In the rows, zero is written as 100.
The same turns and mirrors carry the whole set onto itself, and each row onto the other rows of its family. Which rows share a family with each named row? Give them in list order.
These 28 rows form 7 families of 4 rows each.
vige: 57  83  109  123  58  93  90  127  100  99  94  55  140  118  112  96  127  104  118
reti: 90  73  101  113  79  74  74  119  91  101  119  76  98  123  137  75  115  82  111
suvaf: 81  78  111  118  85  66  94  121  101  103  115  88  104  116  139  85  115  63  109
tuku: 100  91  118  127  83  85  105  148  109  102  104  107  130  104  106  98  124  111  78
Rele: 58  92  126  116  64  88  98  112  103  99  80  68  125  114  108  88  136  103  120
Palub: 105  81  89  102  69  111  119  116  83  95  124  78  144  134  112  78  110  94  110
bufos: 111  85  103  91  79  103  118  98  81  90  112  83  142  115  115  84  106  100  94
der: 77  107  115  106  75  84  109  152  116  110  101  102  140  112  127  90  129  106  82
kop: 103  60  99  130  78  82  85  120  88  97  112  88  102  118  122  72  121  74  109
tugeg: 101  66  102  123  87  68  87  117  84  87  106  87  109  117  130  71  121  73  108
Tum: 79  98  118  110  79  96  109  154  117  115  104  99  130  114  122  102  131  113  87
lun: 68  89  115  108  57  94  93  115  104  95  89  56  150  109  116  91  135  102  119
fabam: 119  78  100  91  89  100  126  126  90  93  112  77  138  127  112  79  107  93  107
korup: 105  77  93  92  74  108  122  109  78  92  119  71  136  124  115  82  116  105  106
kapeb: 60  97  113  127  60  94  94  119  99  101  94  55  131  114  113  97  124  88  123
puf: 96  69  100  129  76  78  80  124  103  84  109  96  107  118  126  70  118  70  109
Nazak: 91  81  106  128  83  69  86  123  97  102  102  97  98  120  135  78  113  71  111
daku: 116  82  99  82  79  100  114  108  80  94  116  84  137  113  126  78  115  107  104
Nifat: 64  83  112  126  57  89  87  122  108  100  86  51  132  116  111  88  120  97  121
kore: 87  92  109  117  77  90  104  156  100  107  96  108  147  106  123  95  122  120  89
felos: 116  76  106  85  76  93  123  109  91  94  117  89  143  113  112  79  109  109  98
Nub: 85  100  114  111  75  86  113  152  106  127  105  102  130  111  123  88  131  104  78
zelus: 99  71  108  128  86  70  80  118  93  92  101  88  103  119  117  70  119  76  113
Pari: 92  90  120  115  84  83  105  160  112  113  106  108  127  109  112  87  117  108  82
kuf: 110  89  103  82  78  101  122  114  79  98  117  95  139  117  115  77  110  107  105
Rifel: 64  87  115  120  54  87  102  123  107  101  103  54  138  109  107  98  128  97  128
bav: 69  91  115  103  46  91  94  112  104  101  86  62  139  98  115  78  133  102  111
Nev: 83  99  119  106  82  91  121  156  113  117  98  103  128  116  124  94  120  107  88

Same family as Nifat: tugeg, Tum, kuf
Same family as zelus: vige, daku, Nev
Same family as lun: korup, Nazak, Pari
Same family as puf: bufos, Nub, Rifel

The same turns and mirrors carry the whole set onto itself, and each row onto the other rows of its family. Which rows share a family with each named row? Give them in list order.
These 16 rows form 4 families of 4 rows each.
bibut: 106  95  127  86  75  47  105  111  119  98  82  126  107  82
Beg: 96  95  132  88  86  56  108  104  126  101  67  126  99  80
Fes: 88  108  120  57  104  86  103  106  102  116  74  129  126  66
vegum: 99  110  133  64  103  87  101  107  114  116  83  125  125  59
nad: 94  95  97  68  103  65  127  78  109  114  119  103  113  94
fikad: 100  90  125  62  85  90  111  81  82  113  102  129  104  120
zogu: 84  78  133  63  81  82  114  76  106  133  98  119  108  119
pipeg: 104  94  112  72  102  75  127  78  112  122  129  106  114  95
vep: 105  109  120  87  88  64  91  106  137  102  86  130  109  90
Nuge: 85  76  128  71  81  104  113  85  98  121  110  120  99  101
vede: 103  108  122  75  86  65  95  115  115  90  76  108  99  91
tamob: 118  91  104  56  96  67  130  72  110  108  108  115  121  106
nirim: 91  76  134  57  70  82  108  87  96  129  103  119  114  112
vulo: 96  90  111  54  95  66  122  71  134  111  116  106  112  98
vufo: 97  89  129  57  105  87  118  113  113  119  76  142  110  67
dig: 107  93  122  48  96  87  112  114  107  107  67  112  119  69

Same family as zogu: Beg, vegum, pipeg
Same family as dig: fikad, vede, tamob

The same turns and mirrors carry the whole set onto itself, and each row onto the other rows of its family. Which rows share a family with each named row? Give them in list order.
These 40 rows form 5 families of 8 rows each.
Vomo: 86  112  111  100  85  108  74  97  81  114  110  132  83  84  104  102  116  124  119  101  86
dizam: 88  116  95  82  121  114  88  119  94  84  119  121  87  92  118  86  106  119  117  109  77
ner: 99  91  94  101  90  112  115  102  104  129  101  99  79  76  105  105  103  128  79  90  84
rasi: 101  109  113  90  119  112  85  100  96  69  124  104  108  114  123  93  105  100  123  104  110
Tid: 86  111  97  87  118  111  99  118  93  70  133  114  100  111  105  96  105  106  110  112  98
muno: 86  114  102  107  95  118  91  90  87  79  126  114  108  110  87  97  97  117  101  102  124
veg: 116  96  92  123  96  121  109  104  108  108  111  96  98  89  98  112  105  115  70  103  116
siput: 104  96  105  108  77  95  115  107  101  132  97  104  98  68  106  103  110  115  90  87  100
sen: 81  111  94  97  101  119  92  108  86  92  136  133  102  108  94  105  100  116  100  111  112
guba: 115  105  122  108  121  110  96  118  96  113  95  65  92  93  105  115  110  100  94  104  118
dogap: 84  104  107  95  82  107  84  90  90  108  120  137  94  94  115  95  106  132  113  88  91
gelu: 118  104  116  93  119  111  106  114  99  106  93  72  106  83  116  103  101  83  106  105  119
Kom: 103  109  101  96  113  110  95  104  99  74  124  103  88  118  108  77  91  88  119  107  113
bipur: 100  94  105  76  122  119  112  107  101  116  93  75  76  84  116  102  94  107  96  97  84
kisu: 97  105  105  113  89  109  86  93  95  84  133  129  112  111  108  101  110  115  105  99  121
gug: 118  96  122  78  111  90  107  95  89  119  86  78  89  92  122  96  98  110  106  101  84
zivu: 88  107  114  73  113  110  83  97  92  94  109  113  87  96  132  88  102  117  131  95  81
naz: 110  90  101  83  116  99  104  104  100  118  92  71  76  77  121  94  99  112  106  83  89
faku: 89  108  110  114  85  108  82  97  82  95  128  124  103  106  89  113  117  106  109  107  118
mobo: 131  97  112  120  88  93  103  90  93  113  104  95  111  100  104  108  106  113  82  106  120
nerib: 118  94  113  102  82  86  107  88  90  134  93  101  93  86  112  102  103  129  90  93  87
feti: 113  91  95  108  89  101  98  96  99  136  99  96  81  71  107  102  101  129  90  79  101
pel: 123  103  105  123  92  104  108  110  103  110  104  94  116  80  104  107  112  98  86  101  127
lada: 97  110  101  83  112  108  90  101  97  93  109  110  71  99  121  68  88  106  128  98  82
Voto: 100  107  95  115  87  112  92  94  96  94  130  128  93  113  95  85  90  105  103  103  123
bupat: 87  120  104  83  113  113  86  98  89  83  102  106  82  86  114  75  103  130  120  95  76
Muner: 100  97  115  111  92  93  108  114  98  131  96  84  81  82  101  112  117  124  86  86  93
Vas: 93  109  96  102  85  111  86  93  94  115  115  133  73  94  107  77  89  122  114  94  92
Voba: 99  98  115  78  104  100  114  110  96  129  85  82  90  70  118  99  100  100  109  90  90
fabu: 93  109  114  97  111  104  89  108  88  68  123  98  100  113  104  104  120  89  122  112  106
pom: 91  113  115  84  112  105  80  108  88  87  105  105  81  90  118  94  120  107  133  103  73
mepa: 98  99  123  91  114  100  104  116  93  127  89  67  78  88  107  113  108  109  99  93  95
Kevus: 84  118  101  102  89  120  80  87  84  104  110  128  91  87  97  89  98  139  105  94  98
bugem: 88  116  105  88  118  111  96  101  92  58  118  92  100  109  103  83  102  108  116  101  103
kivi: 120  90  103  95  123  104  105  105  101  99  104  61  95  97  111  104  98  93  100  94  123
dezub: 117  98  103  99  127  128  107  109  105  97  103  71  96  96  109  110  97  95  86  111  116
sote: 85  117  95  92  103  120  82  109  88  107  123  139  90  90  106  97  100  130  108  109  88
munav: 121  91  95  120  96  106  99  96  100  118  112  88  101  89  98  111  101  109  83  91  135
bag: 117  103  113  130  99  101  101  116  101  117  101  83  94  88  98  115  121  116  81  98  118
koboz: 131  99  122  97  116  97  103  96  92  100  97  72  106  105  115  103  99  96  99  113  113

Same family as dogap: rasi, kisu, zivu, naz, feti, kivi, munav
Same family as gelu: muno, siput, pel, bupat, Voba, Kevus, bugem
Same family as sen: dizam, Tid, guba, Muner, mepa, sote, bag
Same family as mobo: Kom, gug, nerib, lada, Voto, Vas, koboz

The same turns and mirrors carry the whole set onto itself, and each row onto the other rows of its family. Which rows share a family with each named row? Give them in list order.
These 16 rows form 4 families of 4 rows each.
vilo: 93  140  101  91  97  104  116  64  112  94  100  94  93  102  114  90  98  112  92  93  98  80  105  111  85  90
pir: 93  80  114  118  106  91  100  120  71  86  92  101  116  99  76  98  103  73  92  77  101  98  102  94  110  119
tez: 116  119  108  100  101  104  110  104  69  106  89  119  91  102  94  92  100  62  102  100  85  81  100  89  90  86
ler: 101  78  109  128  110  94  108  133  84  89  91  110  109  105  90  102  106  80  90  78  107  108  93  92  112  108
zile: 89  77  107  120  101  102  103  133  86  87  93  112  114  101  88  111  101  77  83  82  103  104  92  91  108  117
zati: 110  122  115  93  88  93  116  107  82  105  90  107  86  103  91  77  101  69  108  109  92  75  103  85  95  94
Loz: 80  91  109  108  100  103  105  89  128  73  104  94  114  109  101  102  97  127  77  82  114  108  101  116  110  113
torin: 87  88  108  119  97  105  100  78  102  77  118  90  110  108  95  105  92  124  76  79  109  115  106  121  105  116
Nuzu: 116  111  104  90  83  95  109  112  84  100  85  116  82  102  97  89  97  62  101  107  102  75  103  95  86  89
siki: 101  72  117  113  96  91  101  128  81  88  105  100  104  110  76  104  101  76  92  80  112  101  94  99  109  115
zifa: 101  127  94  96  84  109  107  61  105  89  97  106  87  100  116  89  87  110  85  106  98  89  114  116  82  90
keso: 98  124  105  94  84  107  116  68  122  92  99  108  83  97  116  81  85  119  91  98  97  87  105  106  92  86
Gali: 107  133  110  88  100  105  111  59  111  92  98  100  91  110  107  84  97  112  96  100  97  84  108  113  92  83
devuz: 119  123  100  99  103  94  121  108  80  97  82  110  88  101  97  91  105  62  102  96  86  75  101  93  91  87
gador: 82  82  103  120  102  104  100  82  111  72  102  103  112  94  101  102  88  123  75  66  106  109  104  115  108  111
Deguk: 74  94  110  121  104  104  103  88  115  86  108  94  114  106  108  100  99  129  80  76  120  113  97  110  106  111

Same family as Gali: tez, zile, Loz
Same family as vilo: ler, devuz, Deguk
Same family as siki: torin, Nuzu, zifa

The same turns and mirrors carry the whole set onto itself, and each row onto the other rows of its family. Which rows share a family with each named row? Give them in list order.
These 32 rows form 4 families of 8 rows each.
vos: 64  79  99  107  107  92  108  99  95  102  95  100  101  117  112
Ritop: 88  97  93  80  96  79  111  96  109  65  111  98  110  85  112
Vod: 115  122  99  97  114  119  80  83  93  70  99  117  83  83  106
runon: 114  112  109  92  105  110  87  80  105  65  106  123  83  70  116
mepu: 64  81  97  99  89  91  95  93  84  93  92  102  97  122  111
sezef: 87  84  101  96  133  119  83  94  103  69  120  94  97  105  122
Mim: 99  104  96  69  91  99  109  105  108  65  112  92  99  88  108
tive: 91  83  84  89  117  108  89  82  107  81  132  101  101  111  128
kizo: 101  91  112  116  111  124  76  80  104  98  92  120  85  116  112
sitob: 121  111  111  86  126  107  88  86  112  77  110  116  82  77  109
Tetug: 94  108  124  95  97  90  95  97  89  89  70  117  78  89  92
vapu: 70  77  104  89  104  85  111  106  102  89  99  102  91  124  118
nizi: 91  122  113  106  90  80  78  76  95  86  90  111  89  97  129
guze: 95  124  110  99  79  91  79  89  105  86  111  102  87  103  130
noka: 89  103  90  100  107  114  81  75  105  80  129  92  108  98  121
zadof: 73  74  112  112  104  99  90  92  90  99  91  92  102  117  119
firo: 89  81  96  93  125  102  105  101  98  72  98  116  71  91  79
foz: 89  75  104  95  130  109  111  96  97  76  109  123  91  85  86
bub: 99  100  111  101  91  80  110  101  86  90  77  121  80  84  100
Fut: 79  92  97  97  122  122  87  77  113  78  124  102  103  102  128
Lapu: 96  93  112  117  122  118  77  75  108  95  99  114  67  95  107
bek: 90  69  98  85  135  108  106  90  91  84  91  117  93  96  90
Vuv: 86  95  107  116  125  105  82  86  88  94  86  127  76  119  117
Garin: 90  117  103  104  82  93  86  82  103  93  92  100  92  101  142
kagam: 92  66  100  86  122  116  113  91  102  87  115  106  94  92  92
pipo: 91  94  114  119  116  122  85  82  91  102  90  125  74  101  116
nisi: 98  114  102  90  85  85  108  97  92  90  78  126  77  102  102
bez: 97  118  107  93  92  102  85  89  97  87  100  104  105  116  145
rero: 86  95  101  75  89  79  114  94  89  79  107  103  117  94  113
Rur: 109  115  101  79  108  99  101  75  107  74  114  126  82  72  102
vuz: 93  84  123  92  105  83  110  93  92  94  76  126  75  90  100
funeg: 84  102  97  68  104  75  108  99  93  72  111  99  95  83  108

Same family as Vod: sezef, Mim, vapu, firo, Vuv, nisi, bez
Same family as bek: mepu, tive, kizo, sitob, Tetug, guze, funeg

The same turns and mirrors carry the whole set onto itself, and each row onto the other rows of its family. Which rows share a family with each named row? Give them in list order.
These 32 rows form 4 families of 8 rows each.
zamel: 121  78  105  128  113  52  94  92  93  94  117  91  121  98  79  91  89  114  60
Kuru: 84  83  81  123  109  70  81  88  83  105  119  106  94  123  91  70  97  125  59
Vubep: 124  76  131  124  84  93  80  90  109  83  124  91  101  78  92  84  89  130  98
Rana: 83  71  89  114  85  116  95  100  92  97  106  104  86  102  101  94  100  126  100
pob: 95  77  102  120  86  114  69  82  99  100  110  96  93  96  99  75  87  146  104
Febat: 91  74  123  128  108  59  78  93  95  69  126  72  120  78  96  81  86  102  78
Gud: 116  83  120  121  92  93  115  113  110  93  119  89  105  81  90  96  94  118  95
mase: 122  79  134  104  103  81  72  89  116  89  127  78  114  87  93  92  83  120  93
Nafi: 93  86  126  116  125  58  86  101  101  73  131  75  115  90  104  82  92  105  74
lavum: 122  91  111  109  112  56  86  100  105  97  124  96  112  104  78  92  91  99  70
led: 97  80  118  131  113  52  94  96  90  75  135  91  102  98  97  73  98  114  56
kiko: 89  83  76  113  100  77  66  86  78  114  97  105  104  114  86  81  94  108  86
Lub: 117  83  105  123  98  57  80  97  98  92  118  95  117  93  69  92  86  90  75
Kalok: 77  79  87  120  92  108  82  102  93  96  99  100  84  107  106  84  89  102  109
dofe: 61  74  94  119  113  78  63  82  75  92  105  82  107  100  113  70  94  120  89
vot: 95  85  122  118  89  84  106  119  110  85  129  86  101  82  90  90  96  91  91
Sib: 99  78  113  135  121  55  100  98  88  76  121  79  121  86  97  84  91  117  66
Datu: 117  69  134  114  94  91  97  94  114  93  126  77  109  83  95  93  87  136  87
vuge: 89  88  93  127  86  116  83  97  95  97  106  102  89  93  99  76  92  134  110
zito: 85  57  104  108  86  114  77  82  97  98  113  93  91  104  106  91  94  144  92
Gak: 87  60  103  108  90  104  56  74  99  101  107  90  91  112  106  82  80  125  97
dov: 67  80  89  127  115  72  82  88  81  93  122  96  95  115  105  63  98  129  62
gunos: 58  66  95  120  114  81  72  86  85  86  111  86  92  116  117  74  89  111  79
tize: 87  73  79  112  101  79  70  86  88  109  105  106  90  130  91  84  87  104  74
fulu: 67  66  82  129  114  77  80  85  73  79  107  95  103  106  108  83  98  125  71
Ziv: 83  66  107  92  88  99  64  80  97  119  115  88  93  111  102  79  94  131  90
pevuv: 67  84  94  106  93  104  91  107  89  107  108  95  87  103  107  79  104  109  103
Nifim: 112  98  118  116  104  85  98  116  109  83  118  90  108  80  94  93  93  98  104
Kodos: 112  67  135  103  87  81  78  90  118  96  137  78  107  90  84  91  86  114  79
nalar: 88  66  74  121  105  75  74  79  76  98  104  107  102  119  89  89  95  124  65
movep: 113  83  110  126  107  51  92  94  92  88  131  102  101  105  83  79  98  110  53
mak: 119  86  121  130  85  96  95  105  105  79  120  99  98  75  92  85  93  118  104

Same family as Ziv: Febat, kiko, Lub, dofe, vot, pevuv, Kodos
Same family as tize: mase, Nafi, lavum, Kalok, Gak, gunos, Nifim
Same family as Gud: zamel, Rana, Sib, Datu, zito, fulu, nalar

